128 stands for zero in the data rows.
Here is a table of points, one per row:
[136 151  94 116 158 155 147 160 168 145 128 121 130 116 148 158 151 137 127 172 147 150 114 155 150 155 127 111 130 134 130 124 157 126 128 121 127 153  80 113 119 135 140  98 104  91 128 157]
[ 98  99 137 106  99 115 128 177 107 150 126 148 125 133 152 134 144 141 134 137 106  87 145 100 175 146 138 118 105 136 127 113 170 122 107 138 145 129 150  85 118 110  93 105 107 100  96  87]
[154 162 142 172 176 181 200 155 145 159 128 175 139 144 110 142 145 142 173 118 136 167 125 137 145 135 139 164 129 148 120 139 102 130 110 134 143 130 174 126  93 107 133  97 109 121 114 103]
[104 111 108 112 105 133 112 101  98 123 133  54  96 111 106 117 135 125 154  91  88 124 115 101 103 125  84 105 128 129 144 124 101 156 147 128 133 181 133 129 123 122 141  86 128 101 123  96]
[149 100 111 135 153 153 154  82 126 161 111 133  81 167 148 125 143 112 122 117  98  86 123 152 132  99 107 128 116  88 144 110 123 104 105  89 138 124  96 127 123 112 146 135 158 153 143 150]
[127 111  95 153 143 132 157 195 112 145 120 107 175 129 114  99 129 111 133 126 141 114 146 107 161 134 153 136 127 114 120 140 101 144 158 128 119 156 107 150 163 154 108 160 155 142 112 158]
[118  99 130 121 111 131 132 114 124 113 133 123 124 180 163  86 136 154 173 144 186 140 144  97 117 159 130 140 149 165 135 111 124 114 100 121 120 123 129 171 102 114  78 105 123 115 136 171]
[ 92 114 100 132 135 120 130  96 112 132 137 106 166 136 140 139 124 135 120 148 120 150 131 144 186 115 129 124 167 153  91 133 148 115 133 107  89  90 112 151  85 138 118 126 150  99 125  74]
[ 80 101 121 134 116 125 124 128 144 119 129 161 127 150 137 157 104 143 101 191 150 133 178 145 155  85 118 132 132 124 157 118  60 163 120 134 118 126 120  93 138 114 129 113 114 112 136 125]
[110 122 152 123 132 123 116 117 183 138  95 142 135  94 155 104 135 132 157 147 143 108 121 113  76 121 133 123  87 139 109 119 109  92 140  98 109 147 141  96  98 151 144 146 175 138 145 123]
[123 179 171 121 117 120 134 100 131 135 130 110 120 137 121 112 135 126 122  92 114 105  98 132 152  97 153  93 147 122 101 104  88  99 126 153 104 106 133  97 147 116 144 118 134 129  87 161]
[164 112 134 125 104  86 143 133 166 108 180 151 141 103 170 163 141 153 160  92 150 142 149 169 170 122  94 133 135 123 146 144 135 121 139 109 108 144 106  83 123 109 107 122 121 136 123 126]
[135 145 216 131 147 156 127 120 122 148 165 126 160 144 148 146 150 127 153 171 131 164 127 155 118 144 153 126 123  84 160 125 137 167 143 124 119 113 105 112 129 113  85 141 123 107 125 119]
[148 131 159  99 127  99 155 142 108 115 129 114 147 150  95 155 129 128 149 174 146  89 124 125 120 128  85 142 145  91 145 129 135 131 120 121 123 148 152 145 124 187 170 139 130 136 127 126]
[128 115 128 143 117 128 118 123 131 151 147 114  83  77 123 144 131 118 117 152 127 113 121 109 142 193 147 148 172 114 112 148 112 134 143 141 139 108 157 119 125 135 127 138 139 158 182 163]
[133 117 162 144 141 134 121 121 112 141 151 161  60 144 122 169 128 117 113 111 168 145 146 112 116 144 147 140 133 185 144 136 161 132 155 131 126 160 119 161 166 157 163 143 152 117  98 121]
[151 153 114 154 147 123 143  97 125 112 124 101 154 151 178 145  95 134 130 119 138  87 121 143 116 142 159 148 138 165 159 165 152 166 160 179 194 151 142 104 140 154 137 140 141 136 140 117]
[158 123 155 123 132 106 109 178 162 129  99 108  89 140  99 107 113 116 101 111  94  95  98 156 108 119  95 139 109 165  98 141 117 176 138 130 106  94 105 136 129 129  89 104 121 123 117 105]
[140 169 125 135 131 111  99 136 106 112  96 106  72 114 125  97 112  95 121 129 140 156 112 100 132  73 102 159 139 108 104 136 125  92 140 137 160 136 118 108 118 124  96 152  94 103 124 101]
[171 114 124 142 132 148  92 141 130 116 178 143 140 113 120  96 112 126 101 103 119  91 102 102 107  75 181 119 144  87  89 129 139 133 121 104 123 145 143 132 114 128 132  95 113  98 134 117]
[126 150 105 132 134 123 176 127 135 113 157 127 105 122 110 154 129 144 163 137 110 110 157  76  84  97 128 103 116 126  83 119 148 148  96 130 119  90  97 104 135 129 129 157 130 137 148 149]
[125 112 145 138 142 138  74 115 127 125 135 103 152  95 104 161 141 140 144 156 115 125 113 123 154  78 110 159 119 174 161 154 160 120 103 144 116 133 153 132 147  99 145 151 131 156 146 173]
[ 93 129 112  99 118 109 107 133 129 129  97 153 161 145 151 189 140 122 150 132  99 123 154 158  86 154 158 163 146 127  83 128 111  96 146 115 118 141 118 172 126  88 138 116  98 125 109 129]
[142 119 146 120 118 102 134 131 128 133  93 112 142 174 158 140 124 140 109 112 131 177 100  55 152 143 155 120  93 100 120 128 116 134 122 126 126 121 111 151 134 113 180 124 126 164 153 127]
[134 134 106 139  97 134 113 126 128 113  99 164 134 155 118 121 128 125 147 127 114 152 129 141 130 135 102 126 139 115 124 129 172 157 184 131 119 118 184  78 141 138 143 139 155 127 147 173]
[155 101 127 139 113 138 117 138  98 128 120 108 146 100 148 157 126 133 127 116 135 170 134 176 111 108 113 102  95 131  84  94 106 119  94 120 164  92 156 132 152 170 122 127 131 129 141 152]
[ 95 132 102 100 138 124 148 150 140 134 192 129 123 141 142 126 126  97 111 132 169 133  84 143 121 121 108 101 109 129 108 123 129 115 137 137 124 132 175 141 151 105 124 161 127 159 156 111]
[147 133 129  97 129 132 154  98 124 109  88  93 133  68 125 117 110  90  67 107 150 109 168 106  98 122 113 134 131 124 141 132 137 161 122 108 114 116 165 117 121  82 135 119 115 112  89 114]
[157 157 113  91 132 112 112 118  97 143 115 164 143 121 119  79 141 131 133 136 113 148 137 155 143 141 154 115 156 177 130 116 118 159 115 115 143 170 132 126 155 128 141 144 143 160 165 133]
[ 73  75 111  85 114  99 143  85  96  76 100 143 104  96  76 112  84  93 123  91 111 138  81 146 139 134 152 140  98 111 131 134 139 141 116 144 139 137 110 119 114 140 115 129 118 116 118 142]
[111 151 145 149 112 137 137 109 145 130 126 119 104 125 131  99 135 168  96 139 111 149 173 180 136 140 138 136 127  96 113 148 176 140 123 164 110 175 157 170 147 148 123 139 133 152 132 132]
[140 153 135 134 146 140  97 153 119 111 176 128 130 132 137  94  82 106 126 107  86 128 152 125 120 174  98 132  85 115 123 122 103 104 104 129 105 115 120 117 108 131 164 141 141 103 126 139]
[101 151 151 145 131 145 126 167 106 122 113 128 152 141  99 149 133 138  66  76 135 117 125 119  95 117 114 122 142 124 153 107 126 101 115 115 123 142  88 112  97 133 100 120 152 160 166 146]
[145 152 126 174 126 115 133 142 109 110  92 125 108  97 113 116  85 104 140 136 101 114 110 130 113 134 149  64 123 128 185 106 136  85 131 110 113 111 133 179 124 106 115 118 105 130 120 107]
[119 147  58 107 116 118  84 120 107 144 143 150 112 127 118 129 176 166 143 133 175 124 130 138 130 142 148 137 100 104 154 143 105 139 123 130 117  85 115 149 107 130 116 120 122 134 103 110]
[145 139 129 153 132 147 130  61 142 134 118 174 168 111 114 116 120 128  90 131 115 102  97  81 133 148  53 112 112 132 116 116 115 118 128 143 136 123  98 152 153 139  92 130  99 127 111 118]
[114 119 139 103 121 141 125 161 179 120 130 138 139 122 126 104 148 130 138 111 110 139 148 121 151 108 140 135 159 142 175 138 132 123 155 155 195  97 126 212 134 151 162 144 148 128 137 127]
[122  85 105 135 121 129 113 116 143 139 130 102 145 160 103 105 145 139 129 139 140 159 132 137  83 159 158 137 160 136 145 138 138  88 118 121 139 103 105  61 141 125 141 121 100 131  85  85]
These points spread out most along one direction. Take the direction at right angles to it along which they spread out most. Go by this last direction. For each point below, how far along it does it lie, from 0 to 99? The average is 50, and the first point in the table lies past the average. One standard deviation of the points above along it is 16.
[128 115 128 143 117 128 118 123 131 151 147 114  83  77 123 144 131 118 117 152 127 113 121 109 142 193 147 148 172 114 112 148 112 134 143 141 139 108 157 119 125 135 127 138 139 158 182 163] 28
[ 92 114 100 132 135 120 130  96 112 132 137 106 166 136 140 139 124 135 120 148 120 150 131 144 186 115 129 124 167 153  91 133 148 115 133 107  89  90 112 151  85 138 118 126 150  99 125  74] 74
[114 119 139 103 121 141 125 161 179 120 130 138 139 122 126 104 148 130 138 111 110 139 148 121 151 108 140 135 159 142 175 138 132 123 155 155 195  97 126 212 134 151 162 144 148 128 137 127] 23
[151 153 114 154 147 123 143  97 125 112 124 101 154 151 178 145  95 134 130 119 138  87 121 143 116 142 159 148 138 165 159 165 152 166 160 179 194 151 142 104 140 154 137 140 141 136 140 117] 17
[104 111 108 112 105 133 112 101  98 123 133  54  96 111 106 117 135 125 154  91  88 124 115 101 103 125  84 105 128 129 144 124 101 156 147 128 133 181 133 129 123 122 141  86 128 101 123  96] 50
[142 119 146 120 118 102 134 131 128 133  93 112 142 174 158 140 124 140 109 112 131 177 100  55 152 143 155 120  93 100 120 128 116 134 122 126 126 121 111 151 134 113 180 124 126 164 153 127] 44
[101 151 151 145 131 145 126 167 106 122 113 128 152 141  99 149 133 138  66  76 135 117 125 119  95 117 114 122 142 124 153 107 126 101 115 115 123 142  88 112  97 133 100 120 152 160 166 146] 49
[135 145 216 131 147 156 127 120 122 148 165 126 160 144 148 146 150 127 153 171 131 164 127 155 118 144 153 126 123  84 160 125 137 167 143 124 119 113 105 112 129 113  85 141 123 107 125 119] 64
[ 80 101 121 134 116 125 124 128 144 119 129 161 127 150 137 157 104 143 101 191 150 133 178 145 155  85 118 132 132 124 157 118  60 163 120 134 118 126 120  93 138 114 129 113 114 112 136 125] 71
[ 98  99 137 106  99 115 128 177 107 150 126 148 125 133 152 134 144 141 134 137 106  87 145 100 175 146 138 118 105 136 127 113 170 122 107 138 145 129 150  85 118 110  93 105 107 100  96  87] 79
